In the data rows, 128 means zero.
Here are some points, each followed by its number:
[124 160 143  62  39  64  44 138 132 155 164 114 119 170 123 194 179] 0
[141 109 121 154 135 102  83 128 250 118 145 102 140 164 103 146  97] 1
[147 140 120  47 127 128 178 143 120 131 146 255  12  31  19 130 142] 2
[144 141 113 166 139 130 143 126 196  81 136  96 173 120  87 115  98] 3
[156 131 172  89  59  73 167 117 195  42 147  84  73 125 106 112 111] 4
[ 89 222 204 131 134 160  51  56 132 146 173 125 134  75 175  88 171] 5
[142 116 177 140 126  96 124 107  91 167 128  90 128 133  94 132  93] 6
[155 145 175 142 125 104 116 110 113 151 135  79 141 110  73 174 146] 7
[ 62 119 128 140 165 133  61 100  60 156 197 148 145 132 255 130  93] 8
[164 135 110 129 130  93 151 119 118 158 179 141  75 142  94 150 154] 9
[145 116 138 157 135  98 124 140 112 156 126  95 161 136  84 146  94] 10
[152 112 124  47  98 127 118 135 190 151 134 106 124 152 151 151 104] 11
[100  84 137 112 192 191  77  89  63 202 153 158  51  89 255 146 157] 12
[126 100 201 129 111  95  94  98  87 154 118 143  82 162 132  58  89] 13
[ 95  85 122 170 182 153  79 154 221  19   0  96 245 241 255 125 106] 14
[140 117  76 160 130 102 175 123 124 157 138  77 184 141  89 151 168] 15
[164 143 147  71  84 103 118 115 112  26 128  95  40 114  64 146 177] 16
[140 126 116 125 102  80 136 113  76 161 165 255 108  75  43 137 148] 17
[ 38  77  52 118  89 125 239 187 139 108 112 221  53 102  84  89 181] 18
[101 145 114 156 152 145  40 139 113  87  67  13 135 121 156  95 153] 19
[165 139 114 104  77 113 129 130 128 151 128 231 114 112  77 124  67] 20
[125  97  69 156 140 112 205 165 113 156 130  82 173 145  87 140 175] 21
Which three points above are nearest to each new point by angle, seen from the average point of the numbered points? Their numbers follow each, nearest first.
[118 116 142 161 207 255 122  64  53 157 123 102 118  62 100 126 180] 12 5 19
[144 138 157 144 125  97 107 107 110 149 145  96 148 142  82 170 132] 7 10 6
[161 140 114 118 146 174 158 127  94 174 121 133 120 111 164 138  91] 12 8 20
[121 126 114 158 150 168  31 130 255 146 104 215  99  98 175 129  94] 1 14 12
[156 129 105 126 131  97 155 121 121 151 160 119  85 143 110 154 130] 9 15 21
[143 119 112 130 151 224  96 119 102   0  37  18 255 255 201 134 109] 14 19 3
[ 69 132 102 147 134 153 126 133  91  99  77 158  32  51 126 113 105] 18 2 12
[152 122 112 158 134 175 156 145  90 137 130 101 120  91 117 162 146] 21 15 7
[155 122 108 138 131 103 170 160 108 164 179 151 151 126 111 148 130] 21 9 15
